The rows of T fall into a few groups, which share some directions, and each row is roughly a mix of its group's hidden directions.
T, 162 rows:
[[ 12 -13  15  -6  26  13 -17  29 -12  -6  -9]
 [  4 -22  10  19  15 -17 -14  17 -15 -11 -23]
 [ 13  -7 -16 -17 -22   0 -32   9  16  11  -9]
 [  1   5 -34 -10  22   5  -5   3 -10 -24  17]
 [ 14 -18  24  12   3  20  -8  13 -25  16 -10]
 [-18  21   2  -9  11 -28 -10  -9   7 -14 -25]
 [ 38   3  19   9  12  20   6  -3  14   4 -11]
 [ 22   9   2  27  15 -30 -16   2  10   2  -6]
 [-24   5   8  21   0 -28   4   4   9   2  28]
 [  7 -21  33   6  12 -19 -11 -15  14  14   4]
 [-27 -15 -16 -12   5  15 -11   2  27 -17 -12]
 [ -1  -7 -18 -35 -22  14   7  -6 -13   0 -14]
 [ 37  -8  -4  -6  12  21   6  16 -20   5   2]
 [  4   3  26 -27 -11  -2 -24  17   1   0  19]
 [-22   3   4  43   3 -10   7  15   9   6   0]
 [  7  -5  -6  -4 -16   8   4  14 -42   8 -18]
 [ -2  17  27   1   2  -4   9 -11  32  18  15]
 [  4 -21  16  11 -22  -8 -26  14  -4  20  12]
 [ 17   6 -28 -35   9   6 -12  -3  14  -5   3]
 [  5  -7  29  27   2   6 -23  11  14  12  12]
 [ 18 -18  -2  -9 -14  22 -25   1 -24  11 -11]
 [  1   2  -4  18  22  13  32  10 -23 -13   5]
 [  4   6  17 -23   2   5  24  24  -8   6  25]
 [ -4   1  -4 -26  18  -4  27  -1  12 -25 -18]
 [ -5  -1  19  -2  26  22  18  -1  19 -18 -18]
 [ 16   0  30   3 -18  34  11   3   5   2  -2]
 [ -4   4  17 -22   8  11  33  20  13  -9   9]
 [ 17 -16  20  14   3  22   8  23 -15 -14 -14]
 [ -8   3 -17 -38  -5 -14   7   5  15   5  21]
 [  8 -21 -14  -5 -10 -10 -23  15  -9  18  26]
 [ 15  -8  33  20  11   8   4  25  11  -5  -5]
 [-16  -9 -16   2  -1 -18  10 -18  21   7  32]
 [ 13 -15  24  16  17 -19 -16  13 -11 -11 -16]
 [ -7 -32   5  16 -11  16 -12 -14 -23  11   5]
 [-14 -34  -1  -6   0  16   0  21  -6   2 -26]
 [ -8  13  -6 -33 -14 -24 -15  18  10   2   0]
 [-13 -10  40  11 -19   3   4  -3 -13  12  -9]
 [ 13  33 -12 -26   1   4   0  27   0  -4  -5]
 [-11  -6  32  27  -7   3  -1  -2  28   1  -9]
 [-19 -10  15  -7   9  13   9  10 -38 -10 -12]
 [ 24 -15 -24  15 -16 -19   4 -15 -17   3  -7]
 [-12  -4   3  32   6  -6 -16 -16  32   9  -1]
 [ 19 -11  34  13   8  24   8  16   1  -7   1]
 [ -9  20  -9   3  11 -14  22  20  21 -15 -19]
 [ -1  12 -45 -18 -11   4  -9  -1  -9  -5  -1]
 [ -8 -12 -17 -18  -4 -24 -21  14 -26   5   8]
 [  4  21   8 -18 -24  -6 -13  15 -12  19  21]
 [ 32   0   7 -20  14  15  -8  23  11 -11  -9]
 [ 20   6 -25 -39   0  10   2   7  -1   3   4]
 [-22   6   2  -7 -25   4 -28 -18   6  -2  22]
 [  3  -5   8  16   1  33  29  14 -15  -3  10]
 [-12  15 -16 -16 -19  -9  35  -5 -10 -12  -4]
 [ 23 -30   5   9   9   6  21  -3 -11 -24   2]
 [  2   2 -13   1 -11 -25   1 -29 -30 -11   0]
 [-17   5  -6  -3  -2  -9  -5 -32  33  -6  15]
 [ -5  32   3 -27   3 -12  22   1  15  12  -5]
 [-16  -4   1 -29  16  17  -1  -2  -3 -27 -19]
 [ -2  -5  15 -30   3 -22  -1  19  18  22  -1]
 [ 10 -15  -3  -9  -5 -33   5 -19  18  17 -17]
 [  0  25   7   3 -15 -34  -4 -12 -10  21  -8]
 [  4  13 -34  -9  11 -10   5 -20  -8 -11  24]
 [  4  -7   9  -1  -4  22   8 -26 -33  -6  18]
 [-17 -16  14  19  -3   9  25   4 -31  -4   2]
 [  9  -9  14 -26   4  23  17  24 -18  -8  -6]
 [ -7 -24  22  19   4 -19 -20 -21   2  11   1]
 [-20  -4 -23  -8 -25 -12  -8   9  29  -9   4]
 [ 12  -4 -13 -22  -9  11  10   4 -42  -2   2]
 [-13   0  12   2   5   1  27  -2  16  -7 -38]
 [ -3  -2 -17 -34  -8  -4  -2 -28  -4 -10  19]
 [-13  -3   7  25  -6 -11 -14 -20  32  13  -1]
 [ -5  19 -28   4  20  -5  29  -6   5 -16   7]
 [-25  13  -9 -12 -10 -15   2 -24  29  -4  -9]
 [-13 -11   4 -12  20  16  35   6   6 -21  -1]
 [ -8   3  23  25 -10   7 -24   4  17  19 -13]
 [-26  17 -16  10 -19 -26  -8 -16   7  -2  -9]
 [ 15 -13   3  33  23  13 -15  10  14  -8   1]
 [ 15 -36   7  18  18  -5  -8  10  15   4  14]
 [ -4  -4  12  20  19  -8 -16  15  35 -13  -1]
 [ 10  10  13 -34   3   9  15 -17 -10  21  11]
 [ 24   2   2  12   5  12 -29 -17 -13  11 -24]
 [ 29 -21  19  19  -1  16  -9   9 -13  15   3]
 [-10   7 -22  -3   0  -6   2 -39  15   3  19]
 [ -7   0  26 -10 -12   0   2  30  16  14 -23]
 [  5  17   7 -15 -22 -23 -13   4   4  30  11]
 [  7   8 -34  -8   0   1  22  10   8   1  29]
 [ -4  10 -27 -12  -6 -12   7 -30  15   3  21]
 [-15 -14  19  29   3  -9 -10 -30   8   2  -7]
 [  1  12  -8 -15 -22  -9 -35   0  10  17 -15]
 [-14  10 -29 -24  -8 -11  11  -2  19   0  21]
 [ 12  -9  -6  -9  10  36 -27  -2 -12   1 -13]
 [ -6  11 -37 -10  10   5  21  -8 -18  -9 -11]
 [-15   3 -26  -1 -35 -12   5 -16 -12  -3  -7]
 [ 10 -21  -9 -15  18  -7  -9  19 -21 -17 -20]
 [  2  -4   4  38  16  19 -16   3   3  -1  22]
 [ 12   6 -17 -27 -11 -15 -30  14  -5   6  -8]
 [ 17 -14  -5 -16  30   7   4  16 -20 -21   4]
 [-17   6 -28   2 -12  -6  22 -22 -19  -4  14]
 [ 12   7  22  16   7   0 -16  35   9   3  17]
 [  4  15 -10 -16  17  -8  23 -10  21 -16  22]
 [-12   6  11  16 -20 -17 -26  16  17  13 -13]
 [ -6 -16  -3 -17 -33  -2  16 -27  -4   4  -9]
 [-13   5  39 -16   6  -6  -1  -7  14  -4 -22]
 [  9   1   7 -16   7  24  31  14 -18  -9  16]
 [-16  -4 -13   1  16  26   8 -19 -14 -21 -20]
 [ -2  21 -25 -14  -9  -3   5 -23  -9  14  25]
 [-20  -1 -17 -30  -3 -16  -5 -10 -15  13 -20]
 [ 26 -11  -1  15  -1   4 -22   5 -23  16  22]
 [ 14  -4  11  -9   6  24  26  19  24  -4  12]
 [ -4  -4 -18   9   9 -28 -23  -9  25  13 -11]
 [ 40   0  14  -8   1   5  21   7 -19   9   1]
 [ -2 -19  28  14 -25   4   4 -15 -18   2 -15]
 [-17  -2 -32  -4 -11 -29  -6  -2  -8   0 -21]
 [ 24 -10  12   0  27  21  10 -22  -5  -2 -14]
 [ -2  13   9  35   8  21   4 -12   9 -24  -2]
 [ 27  13   0 -12 -18  25  -8 -20 -17  -7   1]
 [ -9  25 -11  -7 -18 -11 -23 -25   8  17   2]
 [ 13  -5  19   5  15  -4 -10  42   6 -10  -6]
 [ 19 -15   9  10  25  23  20 -23  -3   0   1]
 [ 26   9   9 -12  -8  27   5  30  -6   2  -7]
 [-20   8   2 -12 -22 -21  14  -7 -31   4  -8]
 [-27   5   4   6  16   6  29 -10  10 -24 -10]
 [ -5   0   1  28  14  -4 -30  22   9   4 -18]
 [-12   8 -34 -25   4 -17  20   3   0  -4   9]
 [ 20 -19   9  -2  15  -4 -10  35  -7 -17  -4]
 [  5  26 -10  -9   0   5  -6 -17  29  11  25]
 [-35   5 -16  21  -9 -21  -1 -12   6  -7   9]
 [ 11   4 -18 -24  -2   7  25  20 -19 -18  -6]
 [  2 -17  32  20  -1   8 -19 -11 -11   5 -20]
 [-25   6 -30   3 -22  -4 -18 -11  10 -11  -8]
 [ -5 -26  -2  13  27  14 -17 -11  13  -8 -19]
 [ 12   4 -18 -12  12  30  28   7 -16  -8   5]
 [ 23  -5  32  17   7  16 -17  14   9  -3 -10]
 [-29  -3  -9 -15   1  -4  35   6   4 -17   9]
 [ 21  13  -4 -16  18  13 -11  32  -6 -12  -8]
 [  7  21  -3 -36 -17   0 -20  -6   6  12  -9]
 [ -7  21 -35  -3   8 -20  13  -3  15 -10  12]
 [-25 -14 -18 -28  11   9  15  -4  -5 -11 -16]
 [ 35   0  11  25  22  -4   9  13   3   5   7]
 [ -9  23 -20  -9 -14  -1  17 -28  -3  13  17]
 [ 19  -5  29 -10 -18  14   7  10 -19  -7 -20]
 [ 21 -12 -10  24  14  -8 -16  20 -13  20  -9]
 [-15  14 -10 -39 -11   6  -9   5 -20  -7  -8]
 [-19  28   9  12  -5 -22  -9  -8 -18  15  15]
 [ 24 -10  11  37   9   0 -21  -6   3   5   6]
 [ 14  -8   3  -8  16  41 -10   4 -19  -3   0]
 [  7  -3   2  20   2  38  28   0  -8  -4   6]
 [-13   7  -1  11  28   3  20 -22  -9 -20 -17]
 [ -3   7  37 -13  -3  10  14  26   4 -10 -12]
 [ -4  11   7 -13   7  37  16  12 -14 -14  15]
 [-13  17 -16 -32 -21   6  13   8 -18  -2   8]
 [-17  -1 -11  11   3  19 -17 -13  23 -21 -22]
 [ -8  -7  -3   7 -12   8 -18 -30   6  -4  34]
 [-20   3 -14  26  14 -13 -15   5  28  12   4]
 [-17  18 -33 -16  10 -17   2 -10  -4 -16  -8]
 [ 14 -29   0  -3   4 -19 -22   9  23  17  -4]
 [  2 -10  26  -2   2  38  23   1  -8  -1  -4]
 [-16  21 -10   8  -3 -34   0   8  25  11  -2]
 [  7  12 -34 -17  -5  -9  -1  12 -31   4   1]
 [  8   7 -10 -35  -3 -27 -17   6  16   8   3]
 [-33   2 -29  -8 -16 -14  11  -8   0 -13  -1]
 [ 10  -1  20  21   4  -6 -23  32  11   6  10]
 [  7  23   2  26  -8  11  11 -19   8 -22 -18]]

Here is one row of each group, with its name. Which group are the others in?
[ 10 -19   9  12   0  29  20  13 -18   6  18]
<133>
[-11  -8 -14  18  10  26  13 -18  -6 -27   8]
<126>
[ -2   3 -10 -41  -1  17   5   3 -22   5 -14]
<75>
[-28  16 -16   8 -13 -19  -2 -24   0  15  11]
<97>

[ -6  -4 -40 -10  21  -6  -7  -5  19  -1  12]
<97>
[-10  32  -3 -26  19   7  21  -6   6   9  -6]
<126>
[-23  26  -9 -11  -4  13   9 -15 -29  -7  -8]
<75>
[  7   6  -9   4 -21 -12 -41  -3   7   7 -17]
<133>
[ 18   0  34 -17 -15  -7 -10   3  16   8 -18]
<97>
[ 10  20 -31  -6   5 -18  10  22   7  -3  18]
<133>
[ 10  -7  19  14  12 -37   5  -5 -17 -15   1]
<97>
[ -7   1  20  29 -14   0  -3 -18  18  26   3]
<126>
[-14  30  -2  16 -22 -16  16  -3  -6  -7  20]
<75>
[-11  -7 -18 -11  18  -7  12 -24  16  -8 -28]
<126>
[ 19   2 -18  15  24  -6 -20  16 -11  22   7]
<126>
[-20 -15 -19  -1 -25 -15   6 -29  -4   6  -9]
<97>
[ 11   7  -7 -23 -11  -1  15 -26 -13  16  24]
<126>
[-7 -4 -9 34 25 14  9  9  7 -5 22]
<97>
